Each row of Y is roughly a mix of the hidden directions of one of a few groups.
Y:
[[-2.48 -0.60  2.52  0.84 -1.26  2.80 -1.36  1.59  2.79 -1.80]
 [ 1.02 -0.03  1.32  3.56 -1.25  2.42  3.56 -0.91  1.41  0.03]
 [ 2.67 -2.92 -1.53  1.60 -3.37  1.88 -0.83 -0.10 -1.42 -0.50]
 [-1.84 -1.69 -1.27  0.55  3.34 -2.75  0.57  2.39 -2.34  0.09]
 [-1.93  0.65 -0.28 -2.44  3.55 -2.88  0.21 -1.62  1.99  0.83]
 [ 0.44 -5.08  0.55 -1.66 -0.65  0.07  2.41  1.17 -0.58  1.16]
 [ 0.02 -0.14 -1.13 -4.15  2.77 -2.67 -1.73  1.43  0.00 -0.04]
 [-0.47  2.91  1.20 -1.70  3.27  1.41 -1.15 -2.40 -0.35  2.34]
 [-1.11  3.26  1.96  2.82  0.43  3.07 -0.06 -1.40  0.21 -1.78]
 [-0.47  1.43  0.80  2.05  2.28 -1.43 -1.90 -4.21  0.65 -1.53]
 [ 0.65 -0.57  0.72 -1.50 -3.59 -2.38  3.59  0.45  1.18 -1.37]
 [-1.81 -3.39  2.08 -3.20  1.50 -0.46 -1.37 -1.41 -1.56  0.56]
 [ 1.60  3.92  1.33 -0.12 -2.62  2.71  0.52 -0.18 -0.46 -2.00]
 [ 0.12  1.96 -3.70 -0.37 -0.81  1.90 -2.88 -0.26  2.51 -1.33]
 [ 0.32 -0.96 -0.09  1.11 -4.22 -0.29  3.76  1.06  1.68 -0.34]
 [-1.47 -0.86  0.96  3.31 -0.81  2.28 -2.06 -0.79 -3.36 -1.25]
 [ 1.28 -0.64 -2.00 -0.28 -2.13 -3.74  0.93  2.28 -2.51  1.16]
 [-0.66 -2.15 -2.07  0.79 -2.40  2.49 -2.72  2.75  1.11  0.53]
 [ 3.27  0.43 -1.92  0.50 -2.73  0.38 -2.66  2.00  0.26  2.20]
 [-0.23 -0.66 -2.27  2.76  1.45 -3.90 -1.54  2.23  0.41 -0.56]
 [ 1.36 -2.84 -3.98  0.25  2.18  0.85 -0.78  1.92 -1.52  0.67]
 [ 3.42  0.07  4.48 -0.68 -0.40 -1.56 -0.22  1.80 -0.42  0.26]
 [ 0.61 -1.19 -1.31  0.40 -2.41 -3.05  0.81  4.33 -0.47  0.05]
 [ 1.04  1.53  0.32  1.79 -1.64  2.25  1.69 -4.39  1.24 -0.46]
 [ 0.33  0.59  1.41  0.06  0.10  3.32  1.11 -1.67 -2.65 -3.72]
 [ 0.61  3.47  1.73 -0.36  0.34  1.94 -3.04 -1.85  1.10  2.27]
 [-1.74  2.00 -1.85  2.07  0.83  0.87 -1.83 -1.60 -2.20 -3.39]
 [-0.09 -4.86  1.27 -2.65 -0.35  0.72 -0.48  1.13 -0.35  1.97]
 [ 0.65 -3.18  3.00 -1.89 -1.76  1.52  0.40 -0.02 -2.12  2.28]
 [-0.66  3.89 -2.83  0.33  0.32 -2.13 -1.82  0.17  2.58  0.21]
 [ 0.84 -3.61 -0.96  2.09 -3.49  0.61  1.21  1.48 -1.35 -1.14]
 [-2.01  2.79  0.41 -3.11  2.07 -2.91  0.06 -1.66 -1.00  0.36]
 [ 1.07 -1.77 -1.19  1.24  3.50  4.02 -1.32  0.00  0.93  0.36]
 [-2.95  2.90 -1.05  1.89  0.14 -1.11 -2.73 -1.46 -1.95 -1.38]
 [ 0.34 -2.12  2.69  1.12 -0.36  3.39 -0.63 -0.01 -3.61  0.55]
 [-3.38 -1.05 -3.77 -1.80  0.25  0.25  2.10 -1.76 -0.02  0.90]
 [-0.11 -0.55 -2.94 -1.26 -2.78 -0.88 -4.14  0.59 -0.95  0.99]
 [ 1.29 -1.18 -3.16 -1.00  3.14  0.40  2.27 -2.93 -0.47 -0.62]
 [-1.27 -2.12  3.11 -1.98  0.24 -1.74  0.65 -0.32 -0.25  3.87]
 [ 0.59  0.35 -1.35 -1.96  2.84  2.13  2.56 -3.56  0.26  0.58]
 [-2.91  3.08  0.35 -0.88 -0.93 -2.63  0.62 -2.11  2.60 -0.42]
 [ 1.62  0.13  0.51 -2.05 -4.09  2.49  2.23  0.86  0.34  1.57]
 [ 0.31 -3.46 -2.50  1.68  2.92  0.23 -1.50  1.10  1.74  1.49]
 [ 2.43  1.03  1.29 -1.55 -4.09  2.17 -1.31 -0.22 -1.15  1.69]
 [ 0.12 -0.09  2.39  2.24  0.55  1.58 -0.80 -2.71  3.80  1.55]
 [ 0.00  2.44 -1.69 -0.17 -0.07 -0.16 -2.46  1.01 -4.62  1.07]
 [-1.14  1.16  2.60 -1.76 -2.74 -2.08  0.00  3.53 -1.16  0.48]
 [-1.36 -1.58 -0.91 -0.52  2.72  0.27  3.21  1.10 -2.94  2.31]
 [ 0.40  1.43  0.08  2.13  2.31  3.04 -3.82  0.14 -1.35  0.78]
 [-0.80  3.38  0.84  1.44  1.97  2.15 -2.01 -1.64  2.60 -1.22]
 [ 2.28  0.60 -0.21  1.40 -4.15  1.65 -0.51 -0.87  3.14  0.01]
 [ 1.96 -2.76 -1.53  0.36 -2.16  1.20 -1.49 -0.59  0.93 -3.86]
 [ 0.76  3.11 -1.52  2.25  1.62  1.81 -3.71  0.44 -0.46 -0.87]
 [-0.14 -0.04 -3.83  2.06 -1.13  1.25 -1.62  1.49  3.36 -0.71]
 [-0.99 -1.46 -2.80  1.70  4.35  1.20 -0.43 -0.02  1.96 -0.39]
 [-2.44 -3.26 -2.39 -1.78  0.94  0.70  2.00 -1.00 -1.40  2.14]
 [ 0.77  4.05  2.85  1.44  0.04  0.68  1.56 -2.47 -1.39 -0.51]
 [-0.79  3.72  0.48 -1.38  2.16 -1.65 -0.31 -1.75  3.19 -1.00]
 [-2.22 -0.93 -0.47 -3.08  0.01 -0.64  1.51 -0.68  0.50  4.41]
 [ 0.94 -3.21 -2.52  1.42 -2.89  1.99  0.94  1.13  1.96  0.76]
 [-2.84  0.07  1.34  1.62  1.80  2.85 -2.88  1.91  1.19 -1.07]
 [ 0.39  0.90  0.19 -1.30 -2.78 -1.10  1.04  4.38 -0.05  2.54]
 [-1.72  1.47  1.37 -0.12  2.18 -2.02 -3.27  2.67 -1.60  1.49]
 [ 0.87  1.73  1.54 -3.75  2.17  1.77  2.31 -1.56  1.56 -0.32]
 [ 1.36 -0.18 -0.02  3.06 -3.08  1.83  1.40 -0.63 -0.41  3.44]
 [ 2.32 -0.42  1.32 -2.55 -1.42  3.49  2.81  0.95 -1.23  0.18]
 [ 0.28 -1.62 -0.56 -2.16 -1.22  1.78  4.59  0.91 -1.55  1.33]
 [ 0.02 -1.76 -0.48 -1.47  2.53 -3.29 -1.61  2.55  1.90  1.73]
 [ 0.59  0.86  1.77  2.70 -4.50  2.41 -0.16  0.51  0.34 -0.64]
 [-0.35 -0.98 -0.05 -0.73 -1.82  4.18  1.18 -3.24 -0.97 -1.76]
 [-2.18  2.15  0.12  0.47 -1.94  3.56 -0.81 -1.46 -2.98  0.78]
 [-0.31 -0.11  0.47  0.04 -3.01 -0.84  5.17  0.64  0.85  0.64]
 [ 0.50  2.82  0.90 -0.66  3.65 -1.08 -1.17 -1.08  3.22 -1.24]
 [-1.91 -0.29 -3.57  0.68  3.62  1.89 -1.41 -1.32  1.00  0.20]
 [ 2.06  4.04 -3.19 -0.81 -0.41 -1.67  0.91  1.06 -0.49 -1.35]
 [ 1.55 -1.75 -3.22 -0.18 -4.28  0.58  1.09 -1.49 -0.43  0.51]
 [-2.96  1.54 -4.09  0.34  0.34  1.44 -1.64 -0.77 -0.35  2.19]
 [-0.74 -3.89 -1.70  2.38  1.69  1.93  1.93 -0.77 -1.77 -0.39]
 [-0.27 -2.14  1.14 -0.75 -1.94  1.70  1.74 -0.18 -4.70 -0.28]
 [-2.55  0.22 -2.19 -1.56  2.56  0.98 -0.79 -1.19  1.33  3.65]
 [-0.71 -1.68  0.70  0.91  2.29  1.48 -0.56 -1.91 -4.60  1.10]
 [ 1.19  1.08  0.95 -3.74 -0.33 -1.25  1.12 -2.40 -3.50 -0.17]
 [ 0.33 -2.63 -2.75  1.06 -0.72 -1.72  3.79  2.18 -0.14 -0.31]
 [-1.49 -0.17 -0.48 -0.08  2.89 -1.40 -3.24  3.10  2.30  0.43]
 [-1.06 -0.99  0.82 -2.17  3.69 -3.78 -1.34  0.75  0.16  0.77]
 [ 0.60 -2.26 -3.85  2.73  0.35  1.80 -1.81  1.63 -1.08  0.43]
 [ 0.70  3.04  2.03 -0.91 -0.56 -0.29  1.50 -2.94 -3.44 -0.75]
 [-2.48 -2.19 -0.32  2.52  0.59 -3.21 -2.74 -0.56  1.06  1.17]
 [ 1.43  3.99  1.39  2.48  1.03  0.57  2.71 -0.79  1.57 -0.67]
 [ 2.96 -0.62 -1.41  1.41 -3.74 -1.05 -1.41  1.77 -1.52  1.64]
 [-0.23  0.54 -1.37 -2.15  3.54  0.37  2.46  0.11 -1.65  3.17]
 [ 1.83  3.14 -2.27 -1.66  1.93 -0.02  0.53 -0.96  3.31 -1.17]
 [-2.45  0.11 -3.57 -2.81  1.51  1.19  2.03 -1.79  0.06  0.85]
 [ 2.13  0.55 -1.39  2.05 -4.13  0.35  2.43 -1.90 -0.63  0.60]
 [-0.44  3.10  0.90  0.30 -2.19  3.09 -1.02 -0.90 -3.05 -1.48]
 [-1.45 -2.19 -0.19  1.60  2.60  0.70 -0.54  0.80 -4.22  1.73]
 [ 0.93 -1.59 -2.74  1.63 -0.30 -0.67  4.79 -0.46  0.03  1.07]
 [-0.96 -4.51  2.22 -1.27  1.77  0.63  2.65 -0.21 -0.15 -0.01]
 [ 1.11  0.79  2.96  3.49 -1.65  0.20 -1.39  0.05  0.77 -3.21]]
Here is one row of each group, with its name. Which group are the others in?
[ 0.94  0.06  0.50  2.25 -3.42  4.13 -0.31 -1.15  1.13  0.86] => T
[-0.22  0.27 -1.76  0.93  1.86  0.16  3.78  0.05 -0.31  4.05] => F
[ 1.20  2.23  0.71  1.96 -1.62  0.74 -1.66  0.95  4.33  1.42] => J

[ 0.27 -4.04 -2.56 -0.21  0.21  0.73  2.80  0.88 -0.68 -2.40] => F
[ 1.67 -1.42  3.96 -0.88  0.50 -3.38  0.69  0.76  2.03  0.52] => J
[-2.14 -0.88  3.08 -0.35  3.62 -0.33 -2.36 -0.90  1.84  0.71] => T
[-1.96 -4.03 -1.72  2.02 -1.29  1.83  0.37 -0.31 -2.44  0.30] => J
[ 0.35  2.87 -0.46  1.36 -1.26  3.04  1.49 -3.18  0.02 -2.20] => T
[ 0.67  0.78  1.66  4.13 -1.11 -1.13 -3.37  1.00 -0.32 -1.60] => J
[ 0.94 -1.44 -0.14 -0.87 -3.87 -1.66  2.64  2.58 -1.82 -0.03] => F
[ 1.66  1.45  1.96  0.69 -1.20  1.49 -2.10  1.66  1.73  3.92] => J
[-2.49  2.00  2.19 -1.43 -0.60 -2.17  1.89  3.29  1.19  0.67] => F
[ 1.02 -0.85  0.31 -0.30 -3.73 -2.31  1.83  2.29 -2.78  0.91] => F
[-1.57  2.81  2.34 -0.80  1.81  0.46 -0.85 -3.28 -1.95 -1.77] => T
